One turn sends every row of this set to another row. A few are shown first. Where does it send the rows asked after them?
Muvan: [-0.56 -0.51 -2.31 -2.39 -0.94 -1.06 -1.10 -1.88  1.04  0.60  1.40  0.03
 -1.81  0.03 -1.92 -1.22 -0.46 -0.11 -1.30  2.79  1.96 -1.47 -0.22  1.97
  0.03 -2.42 -0.43  0.22  1.75 -1.59]
Gam: [ 0.88  0.07 -3.87 -0.87  0.52  0.78 -2.82 -0.38 -2.44 -0.19 -1.42  0.98
 -1.42  0.14 -0.12  0.21  0.09 -0.53  0.36  0.57  1.89 -1.51 -1.58 -1.49
 -0.36 -0.99 -0.01 -1.66  2.88  0.15]
Nito: [-0.58 -0.76 -1.93  0.82 -0.51 -2.02 -0.77  0.02  1.00  0.06 -0.32 -0.07
 -0.68 -0.45 -0.49 -2.57 -0.56 -0.81  0.69  2.87  0.18 -1.48 -0.14  1.75
  0.19 -1.93 -2.35  2.56  2.27 -2.28]
Safi: [-1.62 -2.19  1.20  2.17  1.89 -0.48  0.11 -0.76  0.81 -1.59 -0.04 -0.82
  0.35  2.04 -1.55 -3.39 -0.07  0.40 -0.95  3.34  0.10  0.61  0.16  1.89
  2.12  0.44 -2.05  0.39  0.21 -0.45]
nin: [-0.60 -1.18  1.55 -1.50  0.32  0.85  2.06 -1.44  1.56  0.49  1.88 -1.78
 -0.62  2.00 -1.80  0.93 -0.64  0.53 -1.54  2.84  0.26  0.76  1.39  1.92
  1.85 -1.50  0.29 -2.49 -0.07 -0.72]
pogu: [ 1.17 -0.51  0.71  0.38  1.37  2.38  1.13  0.05 -1.65 -1.20 -0.63 -1.24
  0.03  2.10  0.53  2.94 -0.38 -0.34  0.15  0.63 -0.46  0.97  0.30 -1.15
  1.76 -0.48  0.18 -4.30  0.84  0.62]
ruvep: [ 1.48  0.51 -2.90 -1.39  0.21  1.42 -1.11  0.06 -2.70  0.03 -1.14  0.14
 -2.19  0.05  0.62  1.64  0.87 -0.33  0.88  0.99  1.52 -1.05 -2.00 -1.34
 -0.77 -1.14  0.60 -1.97  2.80  1.21]
zibit: [ 0.70 -0.56  0.41  2.14  2.55  1.39  0.17  0.31 -1.38 -2.06 -1.39 -0.87
  0.62  1.78  0.16  1.39 -0.47 -0.03  0.27  0.23 -0.69 -0.01 -0.24 -1.10
  3.00  0.54  0.12 -4.31  1.11  0.46]
Levod: [-2.50  0.78  0.10  1.88 -2.19 -0.88  0.91  1.21 -1.08  0.36 -1.63  0.41
  0.52 -1.62  1.40 -1.01  1.10 -0.60  0.77  0.33  1.44  0.44  0.57  0.82
 -3.56  3.23  0.06  2.00 -1.87  2.73]
vezu: [-2.25  0.97  1.03  0.27 -1.63 -1.31 -0.28  0.77 -0.76  2.38 -0.15 -1.00
  1.77 -1.17  0.03 -2.78  0.93 -0.41 -0.35  0.11  1.39  0.96  1.78  2.17
 -3.67  3.27 -0.27  0.08 -2.62  2.08]
bugo: [ 0.45 -2.74 -0.63  1.76  2.83  1.38 -1.14  0.25 -1.73 -1.87 -1.27 -0.32
  2.23  1.53 -0.59 -2.86 -0.56  0.05 -0.47 -0.65  0.16 -0.11  0.85 -0.19
  1.41  1.58 -0.72 -3.27  0.30  0.06]
sares: [-0.79  2.20  1.15  1.14  1.70 -0.42 -1.08 -0.82 -1.25  2.13  1.96 -1.65
  0.93  1.58  0.95  1.61  4.11  0.28  0.33 -2.12  0.51 -0.45 -0.73 -0.31
 -2.52  1.93  1.82  1.68 -1.68  2.45]
fil: [-1.21 -0.32  2.16  1.07 -1.42 -1.53 -0.27  0.95  0.13  2.34  0.91 -1.40
  3.92 -0.86  1.04 -0.16  0.99 -1.14  0.06 -0.88 -0.58  1.03  3.10  1.12
 -3.62  2.43 -0.35 -0.45 -1.31  1.10]
nuf: [ 0.94 -0.80 -0.18  1.57  1.98  1.99 -0.54 -0.46 -2.24 -1.84 -1.45 -0.49
  0.25  2.23 -0.02  1.38 -0.21 -0.30  0.16  0.40 -0.27  0.88  0.30 -1.93
  2.66 -0.31 -0.56 -3.78  0.87  0.27]
kat: [-0.49  0.89 -0.32  1.66 -1.65 -1.79  1.93 -0.56  0.49  1.00  2.35 -1.63
  1.29  0.30  1.25  0.44 -1.08  0.59  1.13 -3.67  0.27 -1.86  0.53  1.89
 -1.56  3.94  0.07  2.81 -1.04 -1.02]
Fop: [-0.54  1.82  0.72  2.55  0.57 -1.40 -0.88 -0.30 -1.84  2.59  1.56 -1.92
  0.51  1.78  0.17 -1.27  1.17  1.54  0.99 -2.04  0.38 -0.10 -0.71  0.55
 -1.53  5.66 -0.24  2.05 -0.79  1.44]
muka: [-0.29 -0.10 -1.85 -3.24 -0.92 -0.27 -0.12 -1.38  0.43  1.72  1.33 -0.03
 -2.71 -0.04 -1.68 -0.44  0.55  0.60 -1.02  3.21  2.03 -1.12 -0.67  1.62
 -0.79 -2.07  0.86 -0.14  1.75 -0.06]
vumis: [ 1.56 -1.21 -3.88  0.38  0.57 -0.19 -2.18  0.92 -1.61 -0.19 -1.61  0.40
  1.28 -0.92  0.57 -2.18 -1.01 -1.11  1.28 -1.26  0.20 -2.29  0.54 -0.49
 -0.49 -0.86 -0.97 -1.12  2.35 -1.70]
lon: [-1.00 -1.10  1.76  0.55  1.14 -0.78  1.50 -1.25  2.25 -0.49  1.39 -1.45
  0.03  1.50 -1.95 -0.27 -0.75  0.72 -1.29  2.87 -0.61  0.01  1.08  2.19
  3.23 -1.08  0.04 -1.82  0.28 -1.28]
setom: [-0.94  4.32  1.79  1.28  0.50 -0.62  0.64 -0.33 -0.72  1.65  1.48 -3.23
  0.44  1.52  1.31  1.84  2.20 -0.95  1.01 -1.83 -0.01  0.07 -0.67  1.70
 -1.38  1.06 -0.35  0.78 -3.30  1.13]
Tinuv: [-0.31  2.67  0.84  3.23 -1.14 -1.80  1.83 -0.28 -1.06  1.07  1.02 -2.30
 -0.05  0.97  1.09 -0.24  0.11  0.84  2.05 -2.15 -0.23 -0.14 -0.31  1.41
 -0.49  4.26 -1.08  2.85 -1.68  0.16]
burel: [-1.51 -0.49  1.07  2.60 -1.84 -1.02  0.88  1.38 -0.21  0.25 -0.73  0.05
  2.64 -1.22  2.55  1.44  1.28 -1.27  1.19 -0.68 -0.41  0.45  1.82 -0.30
 -3.42  2.40 -0.11  1.61 -0.56  1.62]
Delo: [ 1.27  0.73 -3.60 -0.31  0.90  0.20 -2.25  0.32 -2.29 -0.42 -1.71  0.63
 -1.26 -0.69  0.27 -0.08  0.27 -0.23  0.89  0.18  1.19 -2.36 -2.20 -1.01
 -0.11 -0.40  0.73 -2.41  3.02  0.60]
lakob: [-2.16  1.03 -0.74 -0.20  0.67 -0.11  0.25 -0.58  0.34  2.36  1.76 -0.49
  0.88  0.81  0.61  1.98  1.85  0.57 -0.53 -3.10  1.68 -2.31  0.39  0.31
 -2.71  1.88  3.24  2.49 -2.40  1.31]
Gos: [-0.55  0.02 -0.34  1.06  0.00 -1.38 -0.66 -0.49 -0.27  2.47  2.66 -1.26
  1.94  1.01  0.48 -0.46 -0.01  1.29  0.12 -3.58  0.89 -1.79  0.19  0.92
 -2.63  5.42  0.88  1.99 -0.12  0.29]
medi: [-2.37  3.04  0.10 -0.09 -0.26 -0.33  1.95 -0.06  0.79  1.67  1.13 -2.01
  0.21  0.67  1.02  2.06 -0.20 -0.64  0.18 -2.97  1.38 -1.63  0.45  2.23
 -1.65  1.08  1.07  1.53 -3.91  0.03]
Vis: [-0.59 -1.27  1.31  0.28  0.58  0.25  1.29 -1.93  1.41 -1.12  1.52 -1.32
 -0.12  2.09 -1.86  0.08 -0.64  0.05 -1.42  2.63 -0.23  0.99  1.45  1.54
  3.12 -1.62 -0.95 -1.92 -0.23 -1.43]
sili: [-0.31  0.11 -2.18 -1.93 -0.46 -2.07 -1.02 -1.19  1.35  1.13  1.16 -0.16
 -1.87 -0.90 -1.90 -1.68 -0.05  0.58 -0.67  2.77  1.33 -2.40 -0.77  2.29
  0.08 -2.02  0.59  0.03  2.24 -1.17]

Gam turns into nuf
medi turns into lakob
ruvep turns into pogu
Where do these go?
Safi turns into Nito
zibit turns into lon
fil turns into vezu
kat turns into Gos

One turn sends every row of this set to another row. A few are shown first. Where does it send the rows asked after them?
delap: [-0.76  4.38 -0.69 -3.06  2.46 -2.72 -1.44  2.97  2.89 -0.82  2.84  0.46
  1.05 -0.98 -1.98  2.30]
rivu: [-1.43  4.98  0.92  2.24  3.09 -0.84 -1.76 -0.90 -0.43  1.95  2.13  0.04
 -0.68 -1.93 -0.11 -1.74]
Zilo: [ 0.68  4.06 -1.31  2.30  3.89 -3.03 -0.12 -2.22  0.11  2.68 -0.25  0.63
  0.38 -0.75  0.38  1.10]
Tasir: [ 1.97  3.07 -1.12 -1.93  3.37 -2.38 -0.66  3.42  2.65 -1.14 -0.78  0.98
  1.54 -1.01 -2.14  1.60]
vedi: [-0.75  2.30 -2.62 -0.80  3.86 -1.85 -1.15  1.19  2.95 -1.73 -0.17 -3.13
 -0.67 -0.26  0.02  3.69]
gipob: [ 0.90  4.78 -0.38 -0.03  2.93 -3.22 -1.25  1.06  4.12 -1.34  0.06  0.88
  0.49 -1.53 -2.00  3.54]
fek: [ 0.14  1.32  0.86  1.51  0.71 -2.02 -0.42  0.26  2.97 -3.80 -0.28  1.14
 -0.26 -1.52 -0.69  0.27]
Meb: [-1.75  2.95 -1.97 -1.51  3.09 -2.67 -3.02 -0.06  3.80 -0.23 -0.11 -2.09
 -0.64 -1.08 -0.55  2.55]
lurev: [ 1.05  3.90 -1.14 -0.99  3.55 -1.53  0.69  3.27  2.97 -2.11  2.08 -0.60
  1.29 -0.11 -1.15  3.88]
lazim: [-1.53  1.79 -2.64 -3.13  3.25 -1.94 -2.26  2.10  2.36 -0.22  0.50 -2.49
  0.00 -0.48 -0.41  1.46]
Dig: [ 0.25  4.03 -0.54  2.61  5.31 -2.33 -0.20  1.89 -2.61 -0.86 -0.17 -0.46
 -1.94 -1.20  0.37 -0.59]
diviz: [ 0.20  3.28 -2.59 -0.05  4.78 -2.65  1.67  1.60 -2.65  1.08  1.89 -0.56
  0.40  0.63  1.03  1.21]
Miz: [ 1.06  3.99 -0.21 -1.12  2.20 -0.39 -0.73  1.37  4.46  0.32  1.58  0.42
  2.57 -0.94 -1.83  1.95]
Pul: [ 0.34  1.26 -2.42 -1.45  3.38 -0.91 -1.75  0.94  3.16  0.05 -1.61 -2.42
  0.67 -0.69 -0.54  1.54]
Rize: [ 0.96  3.44 -2.14  1.29  4.97 -4.15  0.51  0.25 -1.81  1.10 -0.77  0.41
 -0.40 -0.09  0.67  1.39]
nivi: [-1.79  3.90  1.03  0.77  1.88  0.86  1.34 -1.21 -2.36 -0.94  3.01 -0.56
 -1.47 -0.49 -1.55  0.36]
mukub: [-1.21  4.51 -1.08  0.43  2.96 -2.36 -0.56 -1.87  0.02  3.75  2.54  0.42
  0.93 -0.53  0.49  0.21]
Tig: [-2.01  4.19  1.28  0.31  1.45 -0.77 -0.53 -1.98 -2.04 -0.06  1.09  0.89
 -2.08 -1.50 -2.45 -0.61]
guse: [-2.28  4.99  0.37  1.68  3.68 -0.27 -0.51  0.77 -1.54  0.75  4.52 -1.07
 -0.91 -0.99  0.52 -0.74]
vil: [ 0.44  4.38  0.40  4.00  4.38 -1.16 -0.83 -0.44 -0.62  0.86 -0.63  0.03
 -1.21 -1.80 -0.04 -0.96]
belod: [ 0.19  0.74  0.23  0.17  1.26 -2.61  0.08  2.29  1.46 -4.76 -0.28  0.96
 -0.62 -1.13 -0.48 -0.12]
tege: [-2.02  1.79  0.83 -0.51  0.30 -1.52 -0.31  1.25  2.40 -3.84  3.45  0.32
 -0.02 -0.99 -0.46 -0.05]
bebo: [-0.59  0.71  0.22 -0.29  1.24 -1.16  0.92  2.73  1.36 -4.56  2.30  0.11
 -0.03 -0.38 -0.26  0.08]
debak: [-1.03  2.12 -2.15 -1.17  2.93  0.02 -1.36  0.33  3.77 -0.03  1.18 -3.29
  0.81 -0.28 -0.16  2.62]
zevu: [-0.81  3.69 -0.62  1.25  4.81 -0.61  0.50  2.92 -3.16 -0.25  2.71 -1.29
 -0.84 -0.65  0.61 -1.18]
Gadam: [-1.69  4.28 -1.75 -0.45  3.71 -2.53  0.69  0.07 -1.38  1.99  4.35 -0.72
  0.40  0.47  1.07  1.32]
Livin: [-1.06  2.72  0.41 -0.72  2.48  0.03  1.02  0.78 -3.87 -1.12  1.36  0.03
 -1.58 -0.64 -1.82 -0.89]
sise: [ 0.23  2.99  1.00  1.65  2.17  0.51  1.04 -1.58 -2.11 -0.35 -0.69  0.40
 -1.24 -1.25 -2.16 -0.57]
pupur: [-0.72  3.59  0.54  1.26  2.88 -1.32  1.18 -0.39 -3.36 -2.23 -0.07  0.17
 -3.13 -0.85 -1.89  0.98]
vabam: [-1.08  1.47  1.15  0.14 -0.04 -1.20 -0.98  0.02  3.31 -2.69  1.64  1.13
  0.47 -1.59 -0.82 -0.90]

zevu turns into Dig
vedi turns into Pul
lurev turns into Tasir
Where do these go?
fek turns into vabam
diviz turns into Rize
Livin turns into pupur

